Each path below is one point turned by a fixed rotation once a step. After each direction that follows a path, write how fast that rotation turns it, in degrees a step (0 if it stays still).
Each turn is a multiple of 5 degrees from 10 to 175, or 0.
Each row of a path follows its step; steps can be skipped.
path 1
step 0: [-2.21  2.14 -0.84 -0.81  1.82 -0.22  0.11 -0.21 -0.92 -0.69 -1.36 -0.12
 -0.64 -1.57 -0.44  2.39 -0.72 -1.41 -1.55  0.86  0.30  0.17 -1.84 -0.32
  1.17 -0.53 -1.71 -2.38 -1.48 -1.46  0.24 -0.58 -0.08  0.05 -0.88 -0.65
  0.12 -1.19  0.29  0.72 -1.05 -1.04 -0.38 -0.47 -1.14 -0.67  1.31  0.69
  2.44  0.35 -1.12 -1.14  0.70  0.35 -2.44 -0.13]
step 1: [-0.19 -0.34  0.28  1.33 -0.96  0.83 -1.09 -0.59 -0.19  0.93  1.80  0.83
 -1.01 -0.46  0.27  0.52 -0.31  1.40 -0.42 -1.34 -1.11  0.12  0.08 -0.52
  0.07  1.15  0.18 -1.47  0.46  0.07 -0.49  1.23 -0.17 -2.00 -0.81 -0.83
  1.20  1.39  2.49 -2.08  0.24  1.60  0.70  0.00 -0.44 -3.17  2.69  1.08
  0.54 -1.39  0.05  0.93 -1.09 -0.27  2.79 -0.65]
step 2: [ 2.17  1.00  0.71 -0.50  1.44  0.15  3.06 -0.95  1.74 -0.78  0.18 -0.18
 -0.20  0.70 -0.26  1.17  1.58 -0.13  0.22  1.02 -0.52 -0.14 -1.71  0.68
  0.01  1.95 -0.15 -0.39  1.22  1.88 -0.14 -1.08  1.09  1.65  0.19  0.87
 -1.52 -1.98 -0.13  1.03  0.67 -0.21  0.54 -3.57 -0.66 -0.90  0.16 -0.44
 -0.29 -0.80 -1.27 -0.07  1.26  1.04  1.27 -0.41]
step 3: [-2.22 -2.06  0.52 -1.26  2.12 -1.24  0.16  0.87  0.35  0.16 -0.41  1.04
 -0.01 -1.11  1.36 -0.16 -1.82 -0.24 -0.18  0.35  0.56 -0.25  1.23  1.38
  0.80 -1.04 -0.47 -0.60 -0.27 -0.29  1.07  0.06  0.38 -2.08 -3.05 -0.11
  0.82 -1.08  0.13  0.41 -0.62  0.32 -0.42 -1.16 -1.27 -1.28  2.68 -0.02
  0.90  1.19  0.50  0.55  0.06  1.85 -2.17  2.07]
step 4: [-1.29  0.81  0.05  0.44 -0.19  1.10 -0.50  0.02 -1.08  0.62 -0.07 -0.36
 -2.21  1.46 -0.50  0.81  2.21 -1.10 -0.05  0.02 -1.67 -1.50 -0.50 -0.08
  0.16  1.62 -2.18 -1.06  0.02 -0.03 -0.13  2.30 -0.56  0.42 -0.42  0.06
 -0.77  1.82  1.31 -1.91  0.48  1.16  0.08 -1.77  0.93 -2.61  0.45 -1.44
  1.16 -1.37  1.49 -0.65 -0.81 -2.07 -1.12 -1.28]
step 5: [-0.51  1.61  0.02  1.22  0.04  0.95  1.39 -1.31  0.87  0.28  2.11 -0.51
  2.04 -1.01  3.23  1.64 -0.60  0.90  0.05  0.48  1.03 -0.36 -0.54 -0.06
  1.80  0.48 -0.94 -2.38 -1.54  2.15 -0.81 -2.35  0.73 -0.16  0.67  0.12
 -0.50 -0.92 -0.71 -0.13  0.82 -0.62 -0.43 -0.87 -0.85 -0.87  1.33 -0.16
  1.04 -0.15 -2.16 -1.16  0.59  0.91  1.51 -0.29]
step 6: [ 0.34 -0.80 -0.49 -2.17  3.35  0.54 -1.09 -0.81  0.86 -0.96  1.13 -0.38
 -1.23 -0.34 -0.81 -0.83 -0.97 -0.74 -0.12  0.02 -0.36  1.80 -1.22  1.38
  0.03 -0.27  0.19 -0.10  1.90 -0.28  1.82  1.14  1.03 -2.13 -0.53  1.02
 -0.23  1.01  2.00  0.26 -1.41  2.64  0.01 -0.10 -2.05 -1.55  1.62 -0.41
  0.40 -0.64 -0.81  0.20  1.32  0.94  0.31  0.07]
step 7: [ 0.72  0.32  0.16 -0.05  1.14  0.48  1.64 -0.26 -2.06  1.45 -1.99  1.04
 -0.83  0.61  0.01  1.42  1.25  0.51 -1.35  1.85 -0.08 -1.40  0.81  2.06
  0.06  1.02 -0.65 -2.85  0.97 -0.02  0.86  0.15 -0.27  1.00 -1.62  1.30
  0.61 -0.94 -0.14 -1.08  0.68 -1.72  2.34 -1.65  1.05 -1.58  1.37  1.25
  0.18 -0.21  1.27 -0.17 -0.86 -1.80  0.23  0.40]
step 9: [-1.21  0.93  1.67  0.11  1.88  1.19 -1.34 -0.44 -1.51  0.85  0.28 -1.46
  0.07  0.51  1.19 -0.65  1.36 -1.42  1.48  1.22  1.12  0.46 -2.35 -0.51
  1.16  0.59 -0.56  1.62  1.33  0.50  0.99  0.03 -0.67 -0.85 -1.97  1.42
 -2.52 -0.28  1.10 -0.59 -1.49 -0.11 -0.13 -0.57 -0.24 -1.91  1.01 -1.69
  1.30 -1.10 -0.72  0.31  1.05  0.17  1.45  1.40]
step 10: [-0.33 -1.20 -2.21  0.51  1.85 -0.80  2.94 -1.39  0.66  1.14  2.27  0.85
  0.20 -0.76  1.74  0.01  0.67 -0.05 -0.44  0.32 -0.89  0.58  1.74  2.37
  0.82  0.92 -1.25 -2.96  0.91 -0.02  0.19 -0.04  0.39 -0.81  0.27  1.94
  0.68  1.93 -0.78  1.10  0.45 -0.29  1.41 -0.35  0.39 -0.43  0.36 -0.84
  1.24  1.10  0.42  0.25 -1.53 -1.55  0.15  0.25]
step 11: [ 0.40  0.50  0.87 -2.35  0.53  1.93 -0.44 -0.98 -0.88 -1.86 -1.69 -0.43
 -0.95 -0.95  0.28  1.37  0.21 -2.05 -0.82  0.83 -0.04 -0.71  0.70  1.64
  0.79 -1.07 -0.19 -1.16 -1.26  0.59  2.45 -0.61  0.30  0.76  1.86 -0.79
  0.41 -0.45  1.97 -1.25  0.13  2.82 -1.31 -1.21  0.51 -0.07  1.61  0.03
  0.05 -0.62 -0.62 -2.29 -0.19  0.63  0.04 -0.23]
Directions:
[ 0.15  0.10  0.08 -0.23 -0.21 -0.26  0.09 -0.37  0.15  0.04 -0.76  0.28
 -0.35  0.36  0.07  0.32 -0.09 -0.03 -0.29 -0.57 -0.14  0.19  0.35 -0.13
 -0.18 -0.13  0.30  0.48  0.67  0.43  0.00  0.07 -0.62  0.05 -0.62 -0.26
  0.05 -0.37 -0.36  0.13  0.00 -0.19 -0.11 -0.49 -0.39 -0.19 -0.08  0.07
  0.12  0.09  0.17  0.48 -0.13  0.09  0.55  0.08]  65
[ 0.06 -0.11  0.39 -0.18 -0.50  0.32 -0.25  0.20 -0.51  0.65  0.14  0.12
  0.56  0.10  0.66  0.20 -0.30  0.57 -0.11  0.03  0.03  0.30  0.24  0.12
  0.38 -0.08  0.05  0.42 -0.29  0.08  0.54  0.40  0.61  0.11 -0.25 -0.15
  0.13 -0.26  0.32  0.08  0.30 -0.33  0.25  0.03  0.11 -0.04  0.38  0.02
 -0.15  0.34 -0.15 -0.04 -0.39  0.05  0.32  0.37]  170
[ 0.04 -0.02  0.22  0.44  0.40 -0.42 -0.19  0.81 -0.07 -0.17 -0.13  0.40
 -0.44  0.20  0.09 -0.63  0.48  0.16  0.47  0.15 -0.02 -0.41  0.41  0.02
 -0.04  0.27  0.16  0.12  0.03  0.34 -0.05 -0.05  0.13  0.40 -0.16  0.00
  0.26 -0.72  0.33  0.02 -0.08 -0.29  0.08  0.11 -0.37  0.12  0.46 -0.53
 -0.42  0.05  0.01  0.15  0.00  0.14 -0.24 -0.37]  70
[-0.15 -0.06 -0.04 -0.18 -0.11  0.20  0.63 -0.09  0.08  0.10  0.15 -0.42
  0.52  0.42 -0.20  0.14  0.23 -0.53  0.18  0.22 -0.34  0.27  0.16 -0.20
 -0.50 -0.01 -0.08  0.05 -0.40  0.25  0.27  0.49 -0.29 -0.51  0.12  0.02
  0.20 -0.59 -0.34 -0.56 -0.36  0.02  0.38  0.20 -0.01  0.27  0.69  0.03
  0.13  0.13 -0.25  0.44  0.04 -0.02 -0.14 -0.46]  0
[-0.38  0.23 -0.62 -0.07 -0.20 -0.27 -0.45 -0.46  0.02  0.34  0.30  0.35
 -0.44  0.26  0.47  0.22  0.27 -0.15  0.24  0.05  0.03  0.46 -0.03  0.39
 -0.33 -0.37 -0.04 -0.19 -0.45  0.32  0.63 -0.29  0.06  0.25 -0.12 -0.06
 -0.06 -0.08 -0.25 -0.10  0.18  0.19 -0.19  0.62 -0.50 -0.05 -0.43 -0.46
  0.21 -0.27 -0.15 -0.23 -0.23 -0.17 -0.07 -0.31]  65
[ 0.00 -0.06 -0.64  0.24  0.02 -0.04  0.52 -0.20  0.11 -0.51 -0.04  0.25
  0.20 -0.25  0.40 -0.26 -0.21 -0.49 -0.45 -0.14 -0.31  0.20 -0.12 -0.01
  0.25  0.13  0.06 -0.21 -0.14  0.55 -0.50  0.22  0.12  0.22 -0.08 -0.25
  0.35 -0.40 -0.01  0.22  0.24 -0.60  0.17  0.23 -0.13  0.05 -0.16  0.11
  0.07  0.22 -0.56 -0.37  0.12 -0.25 -0.49  0.75]  140
[ 0.04  0.73 -0.04  0.38 -0.19  0.33  0.07  0.26 -0.09  0.09  0.64  0.07
 -0.63 -0.20  0.26  0.00  0.12  0.05  0.14 -0.59 -0.11  0.39 -0.37 -0.61
  0.48  0.13  0.08  0.05  0.42  0.08  0.05 -0.22 -0.08 -0.16 -0.12  0.24
  0.17  0.28 -0.20  0.15 -0.66  0.05 -0.01  0.03  0.05  0.49  0.44 -0.01
  0.27  0.51 -0.38 -0.22 -0.07 -0.26  0.29 -0.23]  85
[-0.14 -0.27 -0.26 -0.08  0.50 -0.65 -0.58 -0.23 -0.20 -0.03 -0.35  0.09
  0.33 -0.40 -0.10  0.40  0.00  0.02 -0.32  0.23 -0.13  0.13 -0.28 -0.13
 -0.27  0.70 -0.13  0.46  0.30 -0.16  0.07  0.03  0.30 -0.28 -0.53  0.34
  0.07  0.26  0.08  0.18 -0.23 -0.32  0.15  0.50  0.02  0.08  0.31 -0.08
  0.56  0.39  0.39  0.06 -0.18 -0.34 -0.39 -0.28]  115
